One vector is turned by the same rotation once a step. Each row is the vector after some number of steps, and that number follows the row.
The counts run from 0 to 196.
[118, 162, 146, 124, 149, 167, 133, 126, 161, 121, 143, 137, 107, 145, 109,
 141, 116, 129, 172,  95, 131, 146,  91, 122, 130, 102, 127, 102, 109, 122,
 111, 155, 122, 127, 157, 128, 158, 140, 151, 117, 117, 121, 132, 101, 117,
 113, 167]  193
[139, 141, 143, 103, 116, 170, 171, 129, 139, 121, 152, 135, 101, 168, 109,
 162, 153, 132, 154, 142, 103, 127, 146, 109, 136, 136, 132, 113, 135, 110,
 113, 112, 141, 112, 111, 144, 132, 130, 143, 138,  93, 139, 139, 106, 120,
  78, 145]  42
[143, 124, 136, 161, 153, 156, 103, 122, 105, 150, 130, 133, 110, 132,  94,
  96, 125, 141, 138, 124, 142, 126, 103, 123, 133, 128, 162, 132, 129, 148,
 120, 152,  76, 163, 144,  94, 126, 161,  83,  94, 137, 158,  91, 133, 130,
 131, 129]  153
[134, 100, 169, 139, 103, 157, 131, 118, 123, 108, 130, 157, 103, 159, 116,
 145, 129, 134, 160, 143, 135, 169, 114, 120, 147, 137, 116, 109, 124, 144,
  75, 119, 154, 127, 123, 151, 149, 151, 156, 155, 134, 148, 129, 157, 125,
 116, 143]  29
[123, 142, 108, 112, 130, 198, 142, 134, 166, 116, 127, 103, 100, 134, 120,
 131, 130, 109, 152, 142,  76, 156, 159, 117, 134, 114, 140, 107, 159,  90,
 109,  99, 146, 134, 118, 139, 147, 145, 133, 153, 117, 144, 133, 136, 120,
 102, 123]  47
[137, 107, 170, 121, 117, 142, 138, 114,  92, 130, 134, 160, 143, 130, 136,
 156, 110, 120, 135, 125, 123, 123, 134, 110, 137, 133, 135, 103, 150, 150,
 116, 107, 113,  98, 114, 166, 137, 132, 160, 152, 126, 130, 134, 185, 162,
  90, 105]  26
[126, 113, 121, 136, 106,  71, 154, 112, 140, 123, 123, 137, 150,  96, 169,
 136, 119, 123,  80, 163, 129, 120, 137, 139, 120, 120, 106, 123, 132, 118,
 135, 104, 154, 106, 101, 141,  90, 113, 156, 161, 129, 123, 147, 120, 134,
 152, 115]  99
[122, 110, 136, 144, 110,  85, 137, 114, 153, 117, 106, 146, 144, 137, 154,
 126, 128, 135,  89, 131, 176, 124, 104, 151, 108, 139, 107, 130,  95, 135,
 113, 139, 156, 126, 106, 102, 116, 123, 155, 119, 145, 100, 156, 104, 138,
 161, 158]  102
[127, 140,  94, 132,  92, 127, 108, 131, 148, 125, 141, 126, 128, 138, 114,
 169, 107, 129, 116, 129, 113, 187, 118, 126, 150, 151, 106, 119, 101, 107,
 138, 151, 171, 134, 123, 118, 169, 124, 131, 153, 141, 114, 138, 145, 105,
 136, 158]  63
[153, 141, 138, 153, 132, 103, 142, 112,  80, 150, 153, 134, 126, 141, 105,
 123, 148, 154, 129, 122, 149, 118, 115, 117, 136, 158, 154, 126, 123, 162,
 141, 156,  74, 157, 125, 113, 102, 134,  97, 100, 110, 141, 104, 108, 119,
 117, 113]  149
[125, 145,  97, 116, 119, 163, 124, 141, 153, 130, 132, 107, 126, 103, 140,
 161,  91, 103, 129, 132,  80, 172, 159, 115, 141, 129, 129, 108, 150,  89,
 138, 102, 160, 121, 131, 144, 163, 130, 135, 155, 138, 140, 133, 162, 120,
 106, 120]  56
[142, 168, 170, 161, 118, 171, 102, 149, 117, 136, 129, 121, 142, 131,  87,
 114,  92, 140, 149, 160, 139, 161, 104, 122, 143, 134, 141,  86, 104, 158,
 128, 147, 130, 127, 165, 134, 114, 123, 128, 135, 128, 130, 123, 156, 145,
 112, 122]  179
[131, 132, 170, 126, 140, 161, 140, 138,  94, 122, 135, 130, 111, 111, 117,
 141, 103, 140, 147, 152, 125, 148, 104, 102, 133, 114, 130,  92, 147, 148,
 138, 125,  99,  92, 132, 166, 100, 100, 139, 157, 106, 114, 143, 127, 139,
  89, 107]  182
[135, 128, 164, 137, 109, 168, 127, 125, 141, 121, 133, 154,  97, 186,  80,
 127, 140, 146, 170, 141, 135, 158, 115, 114, 132, 147, 128, 112, 117, 136,
  91, 131, 150, 133, 129, 119, 147, 144, 144, 122, 116, 135, 137, 124, 118,
 104, 169]  37
[147, 109, 131, 165, 126, 120, 115, 130, 100, 123, 140, 141, 113, 128, 105,
 117, 132, 162, 132, 129, 152, 161, 101, 140, 140, 166, 148, 132, 117, 167,
 127, 152, 123, 172, 135, 107, 114, 158,  91,  99, 141, 155, 105, 114, 120,
 138, 141]  145
[150, 178, 172, 153, 108, 134, 127, 139, 124, 114, 145, 109, 135, 142, 103,
 124, 130, 147, 145, 149, 140, 178,  97, 131, 144, 145, 124,  87,  97, 153,
 121, 153, 128, 139, 142, 140, 105, 118, 152, 132, 105, 137, 120, 133, 124,
 100, 128]  180
[118, 126, 170, 137, 127, 162, 101, 147, 115, 129, 116, 120, 129, 108, 116,
 121,  82, 130, 159, 167, 150, 170,  97, 120, 138, 107, 125, 104, 140, 153,
 122, 127, 126, 104, 150, 149, 115, 119, 126, 151, 132, 137, 130, 152, 152,
  99, 120]  178
[130, 156, 118, 119, 123, 184, 138, 139, 176, 125, 132, 119,  98, 160, 106,
 138, 133, 113, 157, 127, 111, 155, 134, 116, 132, 115, 131, 116, 121,  96,
 100, 132, 151, 136, 126, 115, 154, 153, 139, 128, 118, 153, 140, 114, 109,
  94, 161]  46
[139, 146, 165, 134, 122, 135, 148, 135, 125, 114, 149, 111, 106, 121, 123,
 138, 130, 137, 140, 155, 130, 179, 109, 119, 139, 119, 124,  95, 125, 125,
 112, 134, 124, 110, 122, 168,  98, 104, 154, 157,  97, 138, 120, 127, 120,
  81, 113]  181
[118,  88, 166, 124, 144, 158, 102, 126, 113, 138, 106, 123, 134, 108, 136,
 133,  90, 116, 155, 156, 146, 157, 118, 115, 115,  79, 135, 117, 124, 144,
 102, 113, 108, 129, 135, 166, 122, 123, 133, 144, 145, 171,  95, 172, 134,
 100, 125]  169
[118, 116,  94, 118, 141, 151, 112, 144, 156, 149, 110, 134,  99, 124, 117,
 142, 117, 133, 133, 164, 122, 108, 102, 126, 115, 111, 109, 154, 167,  91,
 142, 104, 122, 102, 121,  93, 147, 118,  91, 145, 116, 103, 148, 120, 127,
 152, 149]  78
[145, 183, 141, 120,  98, 172, 151, 116, 138, 134, 154, 142, 114, 185,  97,
 130, 147, 136, 153, 139, 101, 113, 144, 115, 139, 154, 136,  89, 113, 121,
 124, 135, 126, 126, 127, 116, 130, 135, 135, 111,  92, 129, 138, 116, 124,
  91, 134]  41
[129, 107,  83, 111, 139, 131, 135, 121, 175, 142, 103, 121, 121, 125, 156,
 142, 135, 111, 109, 146, 123, 106, 119, 131, 106,  73, 110, 160, 148,  77,
 117, 104, 135, 119, 111, 103, 144, 117, 126, 166, 129, 129, 133, 115, 112,
 145, 156]  86
[128, 135, 108, 119,  99, 129, 132, 115, 145, 126, 153, 131, 135, 140, 139,
 196, 128,  99, 110, 106, 119, 154, 144, 128, 133, 140, 122, 116, 100, 101,
 131, 134, 161, 128, 100, 152, 159, 111, 148, 136, 126, 115, 148, 120, 100,
  94, 159]  59
[154, 110, 142, 142, 116,  72, 139, 118,  86, 124, 160, 133, 133, 128, 124,
 137, 149, 146, 105, 103, 157, 153, 127, 134, 142, 179, 150, 126, 108, 168,
 139, 150, 117, 162, 116, 145, 102, 122, 116,  91, 129, 145, 112, 115, 116,
 121, 147]  141
[107, 111, 107, 121, 129, 153,  98, 142, 126, 151, 111, 142, 142, 120, 126,
 175,  74, 120, 136, 126, 115, 141, 126, 118, 132, 136, 128, 115, 151, 119,
 145, 126, 144, 111, 120, 138, 175, 120, 119, 146, 140, 101, 159, 150, 139,
 107, 147]  61
[140, 141, 141, 132, 162, 165, 128, 137, 108, 133, 127, 134, 144, 139, 103,
  90, 126, 133, 163, 119, 144, 128, 105, 116, 143, 117, 128, 157, 163, 152,
 109, 116,  92, 126, 184, 115, 117, 133,  87, 123, 129, 162, 108, 154, 154,
 141, 123]  5
[155, 127, 139, 136, 152, 137, 136, 114,  97, 135, 145, 118, 105, 105, 128,
 122, 137, 128, 143, 140, 103, 124, 147, 115, 130, 109, 145, 125, 169, 133,
 126, 117,  71, 140, 125, 137, 114, 137, 106, 135, 112, 167,  83, 130, 120,
 117,  84]  156
[127, 169, 121, 153, 150, 121, 142, 141, 139, 124, 118, 124, 123, 110, 120,
  72, 135, 143, 110, 145, 126,  97, 135, 155, 129, 170, 121, 117, 139, 153,
 147, 140, 124, 133, 139,  80,  94, 146, 132,  98, 127, 124, 132,  95, 150,
 173, 124]  114
[113,  90, 107, 129, 131, 111, 116, 128, 169, 127,  80, 132, 151,  97, 166,
 131, 102, 118,  89, 162, 131, 127, 132, 127, 117,  89, 115, 143, 146, 109,
 109, 106, 161, 103, 114, 111, 136, 131, 139, 159, 149, 128, 134, 133, 132,
 159, 136]  95
[133, 185, 142, 124, 120, 186, 122, 137, 124, 140, 140, 136, 121, 159,  83,
 111, 121, 138, 159, 163,  97, 121, 137, 119, 146, 165, 139,  86, 141, 142,
 143, 118, 131, 116, 143, 108, 127, 137, 136, 115, 110, 134, 141, 135, 152,
 102, 114]  40
[105, 113, 124, 125, 173, 123, 150, 132, 143, 139,  98, 151, 118, 112, 126,
 103, 125, 135, 113, 118, 140,  76, 144, 142,  99, 140, 145, 138, 149, 142,
 147, 127,  96, 132, 140,  98, 121, 139, 127,  76, 135, 123, 138,  84, 144,
 144, 137]  118
[133, 149, 115, 148,  95,  96, 102, 125, 158, 121, 110, 115, 172, 127, 148,
 106, 110, 128,  87, 152, 131, 122, 126, 157, 129, 121, 107, 119, 101, 125,
 133, 138, 153, 128, 138,  95, 123, 127, 151, 128, 155, 130, 133, 138, 151,
 172, 141]  97
[140, 139,  92, 126, 106, 133, 122, 138, 132, 130, 142, 124,  96, 126, 123,
 155, 135, 124, 114, 163,  91, 139, 117, 132, 140, 149,  83, 126, 177,  91,
 142, 109, 152, 115, 115, 122, 134, 105,  97, 176, 101, 105, 145, 123, 105,
 143, 118]  73
[147, 142, 123, 133,  79,  76, 134, 118, 149, 107, 124, 120, 153, 121, 166,
 125, 137, 123,  71, 141, 139, 133, 137, 155, 128, 133, 100, 117, 101, 115,
 127, 128, 164, 122, 117, 118, 110, 111, 160, 150, 143, 125, 131, 131, 121,
 155, 132]  98
[162, 167, 147, 139, 146, 143, 134, 123, 107, 130, 146, 115, 146, 154, 103,
  88, 146, 133, 163, 109, 140, 131, 116, 128, 148, 129, 124, 138, 120, 144,
  98, 147, 105, 147, 181, 110, 112, 146,  99, 119, 113, 155, 100, 143, 134,
 141, 132]  6
[154, 128, 131, 148, 141, 116, 133, 123,  75, 144, 142, 132, 118, 107, 110,
 115, 133, 152, 124, 138, 122, 120, 126, 123, 137, 161, 154, 129, 162, 160,
 161, 131,  80, 140, 124, 127,  87, 135,  84, 113, 113, 142, 106, 142, 143,
 127,  91]  148
[113, 130, 136, 144, 114,  78, 123, 125, 132, 138, 104, 157, 168, 121, 146,
 129, 109, 143,  85, 145, 156,  91, 114, 141, 106, 150, 122, 129, 108, 146,
 152, 141, 134, 106, 114,  99, 119, 113, 149, 118, 146,  98, 163, 121, 154,
 152, 149]  101
[130, 135, 115, 131, 124,  72, 143, 117, 112, 135, 141, 131, 160, 105, 147,
 126, 139, 123,  96,  95, 138, 141, 170, 131, 130, 159, 142, 126, 108, 154,
 139, 143, 137, 171, 124, 141, 108, 128, 124,  70, 153, 157, 113, 115, 125,
 133, 129]  132
[136, 147, 143, 127, 128, 199, 131, 131, 130, 135, 126, 138,  91, 149,  97,
 116, 125, 124, 167, 171,  96, 142, 147, 117, 148, 137, 126, 106, 172, 122,
 114,  97, 134, 111, 138, 131, 130, 148, 126, 151, 108, 141, 146, 146, 147,
  94, 101]  39
[151, 131, 166, 134, 144, 151, 133, 117,  97, 143, 138, 154, 172, 139, 142,
 135, 101, 114, 131,  84, 140, 105, 136,  97, 121,  99, 154, 112, 131, 150,
 116, 129,  85, 111, 135, 130, 142, 137, 150, 142, 131, 144, 122, 163, 162,
  87, 119]  18
[101, 109, 120, 144, 148, 101, 145, 133, 133, 129, 100, 156, 121, 100, 141,
 106, 121, 146, 102, 158, 142,  89, 113, 137, 120, 156, 130, 126, 156, 156,
 151, 122, 127, 102, 121, 106,  94, 109, 129, 111, 123,  94, 155, 102, 155,
 151, 128]  109
[144,  95, 134, 156, 153, 124,  97, 125,  81, 143, 124, 143, 129, 124, 104,
 112, 116, 148, 135, 117, 157, 137,  98, 133, 133, 156, 159, 144, 145, 172,
 138, 139, 106, 147, 135, 121, 109, 137,  85,  97, 147, 133, 115, 133, 138,
 133, 139]  144
[148, 135, 161, 126, 138, 116, 150, 118, 103, 137, 146, 139, 135, 158, 102,
 126, 153, 146, 154,  85, 165, 131,  89, 119, 133, 129, 124, 144, 116, 146,
 119, 144,  90, 144, 159, 137, 109, 116,  99,  99, 111, 140, 123, 103, 121,
 122, 150]  2
